Some points:
[ -5 -35  -9   4  10 -17  27  29 -17 -52   5   1  24  -1 -35  28  20  -1
 -25  21  -5   9  30  35 -34 -39 -16  16 -36   7 -23 -35   3 -10  67  43
 -10 -15  22   7  -3 -11 -19  11  36   0  37 -16]
[-29  13 -12 -72  21  26  -3  -9   4  13 -32  47  20  30 -15  16  30 -37
  23 -24   2  26  10  10   7  -1   5 -19 -37  19  13   6 -33  41 -27  18
   3  32 -23 -18 -22 -11  49   5   9  28  26 -31]
[ 31 -14  17  -6  -3 -15   7 -23 -16  14 -10  -1  -8 -22 -18 -30  43  -6
  25  21 -39  11 -10   7 -30  34 -35  -8   9 -28 -20  10   2 -68  -5  11
  -6   1 -16 -10  45 -38  35 -28   7 -11 -36  14]
[ 14 -10 -41  -5 -29   6 -22   6 -69   8  -4 -30 -21  24   6 -32 -10  25
  -4  31 -16 -29 -25  44  19  10  30 -44  -9 -31  -2  17  -5 -11 -14 -11
 -14   0 -11  -4 -10   6  -3  32  18  38 -22  12]
[ -9   1  33  19  24 -11   1  10 -14  11  17  15  -9   6  32  30 -12 -24
  12 -21   5  34 -13 -41   9  17   0 -27 -16  13 -64  11  14  70   6  -1
 -31 -20  22  17  41  27 -14   2  12  12 -30  39]
[ -5  27  47  35  13   6  -8 -12  33  34 -13  -3  -4 -60 -26  12  35  35
   2  48  33 -18  22  21  30  -5  43 -27  15   6   5   7 -17  38  30 -10
 -14  12 -16 -21  -7   3   6  -4   4  -2 -31   3]
[ -5  -6 -53  31 -19  21   7 -15  -2 -19  21  31  27  10 -31   9  15  -9
  -5 -36  29   0  23 -21  -4  27 -20 -43  15  -5   7 -18  24 -17 -18 -24
 -15 -36   2  -1 -31  15  16  19   8 -19 -41  39]
[ 11  38  -7  -9 -23 -10  18   4   7  15  17  17  35  -4  22  -1 -26   4
   8  22  15   1  -6 -62 -16 -10  14 -22 -22  -8  -5  12  10 -22  17 -30
 -20 -23  14 -12   3 -62   6  -8 -28  45 -25 -20]
[ 23   8 -18 -17  -6  47 -16   7  18  30 -27 -11   0  13  -8  15 -32   9
  -5  14  42  19 -19   2   8  23  -1  11  -8  56   6  21  62 -20  17 -15
   7  10 -26 -33  32   9 -15  25  16 -26  13  32]
[ -1 -34  -5   3 -21  15  -7  10 -10  -7   8 -25 -18  19   0  17  26  10
   8  -3   6  20  11  -2  56  -6  13  10   6  28  10 -17 -34   3 -25 -17
  68 -12  24 -16  27 -42  -5   1 -43  22 -21  37]
[ 39 -22  21  51 -19  28 -19  13  35   2 -22  11 -13  -1 -29 -56  -7 -16
 -21   5 -21  10  -6  10 -10  35  39  11 -30  23   2   5 -33   8 -40 -24
 -24 -37  26   8  -8 -26   8  -8  16   7  22 -32]
[ -4 -16  21 -21 -34 -17 -49 -36   5 -28  44 -14  28  20   6 -27   7  -8
 -21  41  14   4  -4 -32 -11  13  34  30  19 -24  -8  -9 -14  35   2   5
  -9  45  12 -72 -10  18  19  22  -8 -12   6   9]
[ -5   2  18   1  -8  21 -15 -24  -1  -3 -15 -12  26  45  19  -6  -1  21
   3 -20   5 -32 -22 -20  26 -39  -8   9 -43 -42  50 -15  -2   7   2  49
 -23 -12  12  36  15  -8 -12 -55  13 -55  31  15]
[-37 -15  13 -29  27  -8  40 -34   8   9   1   0 -49 -18  22   2 -35  23
 -43 -13  -5   1   4  15  24  -7  -4  37  19 -19  18  -9  33 -10  -1  -9
 -10 -28  15 -19 -19  -3  44 -17  36  33  49  23]
[-35  12  21 -26  30 -51 -30   1 -28  18  44  17 -16  -7  17  13   9 -19
 -40 -27  43 -20   8  44  -3   0  -6   9   9  19  14   0  11 -15 -18  -8
  11 -31 -20  33  -5 -21 -39 -11  -3 -30   0 -44]
[-25   8 -32  31 -12 -26 -16 -25   5   5  -2 -33 -16  -6 -12   5 -32  31
  16   6   4  12  16 -19 -34  -8  22 -22   3  37 -32   5 -27 -24 -39  53
  -4  45  44  11  30   8  13 -19   6  -5 -23 -35]
[-22  -5 -27   1  27  -3  41  20  -9   2 -16   2   8  15 -17 -22  23   5
 -47   7  -4   9   1 -16  -6  10  10   4  49 -24   3  20  -7  19  24   6
   0   9 -39  34   7  13 -22 -49 -64 -16  54   8]
[  5   4   6  18 -10 -12 -22   9 -10 -29 -33  -9  20 -28   8  -4  16 -37
  25  29  -9 -20  12 -15  41  45 -22 -34  10   1   0   6  70   6 -11  19
  38  -1  28 -15 -27  27  -7 -12 -18  31  19 -16]
[ -5 -18  26 -22   2 -17   7   6  55 -35  19 -23  23  11  -2  55 -10  40
 -15 -26 -44 -33   7  20  19 -13 -35  -9 -11 -12  10   9  -8 -26 -32  -6
 -19 -36 -54   5  53  36   5   3 -45   2  12 -48]
[ 12  44  12 -31  29  -7 -38 -10  33 -14   0 -32 -25   1 -72 -47  -7  -8
 -15  17  -2  23 -60 -58  24 -69 -34 -27  56  28 -11 -15 -21  10 -21  10
  14 -44 -15 -13 -25  19  -5  65  12   6  13  12]
[ 20   0   4  -3  -7  11   9  21 -19 -27  -1  -5  -7  -1 -48   2 -47   1
  34 -35 -15 -28   0 -11 -17 -10  -8  -4  13 -32 -20  30 -12  32  -6 -29
  51  29   5 -40  -1 -20 -28 -15  41  -7 -14   6]
[ -8  -6   1 -11  10  21 -32   0  29  -1  21  15 -22 -26  28 -13  12 -32
  14 -39 -13  24   9  16   4 -50  19  19  10 -36  29  41   0 -42  33 -37
  -3  30  20  43  -9  51 -10  -2  21  -5  21   0]
[  0  14  38  16  18   6  35  13  17   9 -34  23 -10  63  53 -15  -2 -18
  33 -15  11 -21  33  31 -32  11  21  14  17  -5  -7 -43   5 -16  14  31
  23  20  -6  25 -19  16  -3  33 -13   9 -28   0]
[-22 -14  -6  24   9  28 -23  10 -14 -36   9  26  -1 -11   3   7 -25  19
  50  40  -2 -20 -53 -12 -21   2   2  24  10  32  -5 -11  -6  25   9 -26
  23 -14 -17  -5  -3   6  37  -1 -10 -29 -18  -8]
[ 21  25 -16  -6  22 -19   4  41 -11  20  28 -39 -11  -4 -28  16   0   6
   3   2 -20 -21  -7 -27  48  17 -16  20  -8  32 -44 -48  -2  -9 -22 -49
 -49  68   9  12 -25   2  29   1   6 -28   0   8]
[  1  -6  27 -25 -16 -20   7 -24   7  22 -17  -5   9 -16 -30  18 -24 -15
  -3 -52 -15  16 -37   7 -26  14   0  26 -22  26  27  -5 -35  -1  15  36
  17  29 -21  17 -65  26 -13  21 -38  43 -12  33]
[ 35  40 -60  -9   6 -29  20 -37   7  28 -12 -15  14  -7  58  27  19   5
  -1  -4 -39  17 -14  27 -20   1 -30  27  34 -20  20   6 -11  48   2  -4
  16 -18  10  16  -2  -9 -15  27  15 -36  28 -48]
These points spread out most along one direction. Take the direction at right angles to it along which they spread out most. Then take the direction at right angles to both along which they spread out most. Go by this last direction. How far along it is each point below, from 0 to 99? 50 is the average, and the first point above lies past it. One standard deviation of the points above along it is 16.
[ -5   2  18   1  -8  21 -15 -24  -1  -3 -15 -12  26  45  19  -6  -1  21
   3 -20   5 -32 -22 -20  26 -39  -8   9 -43 -42  50 -15  -2   7   2  49
 -23 -12  12  36  15  -8 -12 -55  13 -55  31  15] 61
[ -5 -18  26 -22   2 -17   7   6  55 -35  19 -23  23  11  -2  55 -10  40
 -15 -26 -44 -33   7  20  19 -13 -35  -9 -11 -12  10   9  -8 -26 -32  -6
 -19 -36 -54   5  53  36   5   3 -45   2  12 -48] 86
[ -5 -35  -9   4  10 -17  27  29 -17 -52   5   1  24  -1 -35  28  20  -1
 -25  21  -5   9  30  35 -34 -39 -16  16 -36   7 -23 -35   3 -10  67  43
 -10 -15  22   7  -3 -11 -19  11  36   0  37 -16] 55
[ 11  38  -7  -9 -23 -10  18   4   7  15  17  17  35  -4  22  -1 -26   4
   8  22  15   1  -6 -62 -16 -10  14 -22 -22  -8  -5  12  10 -22  17 -30
 -20 -23  14 -12   3 -62   6  -8 -28  45 -25 -20] 57
[-22 -14  -6  24   9  28 -23  10 -14 -36   9  26  -1 -11   3   7 -25  19
  50  40  -2 -20 -53 -12 -21   2   2  24  10  32  -5 -11  -6  25   9 -26
  23 -14 -17  -5  -3   6  37  -1 -10 -29 -18  -8] 53
[-29  13 -12 -72  21  26  -3  -9   4  13 -32  47  20  30 -15  16  30 -37
  23 -24   2  26  10  10   7  -1   5 -19 -37  19  13   6 -33  41 -27  18
   3  32 -23 -18 -22 -11  49   5   9  28  26 -31] 12
[ 31 -14  17  -6  -3 -15   7 -23 -16  14 -10  -1  -8 -22 -18 -30  43  -6
  25  21 -39  11 -10   7 -30  34 -35  -8   9 -28 -20  10   2 -68  -5  11
  -6   1 -16 -10  45 -38  35 -28   7 -11 -36  14] 68
[-25   8 -32  31 -12 -26 -16 -25   5   5  -2 -33 -16  -6 -12   5 -32  31
  16   6   4  12  16 -19 -34  -8  22 -22   3  37 -32   5 -27 -24 -39  53
  -4  45  44  11  30   8  13 -19   6  -5 -23 -35] 57
[ -4 -16  21 -21 -34 -17 -49 -36   5 -28  44 -14  28  20   6 -27   7  -8
 -21  41  14   4  -4 -32 -11  13  34  30  19 -24  -8  -9 -14  35   2   5
  -9  45  12 -72 -10  18  19  22  -8 -12   6   9] 42
[ -8  -6   1 -11  10  21 -32   0  29  -1  21  15 -22 -26  28 -13  12 -32
  14 -39 -13  24   9  16   4 -50  19  19  10 -36  29  41   0 -42  33 -37
  -3  30  20  43  -9  51 -10  -2  21  -5  21   0] 40
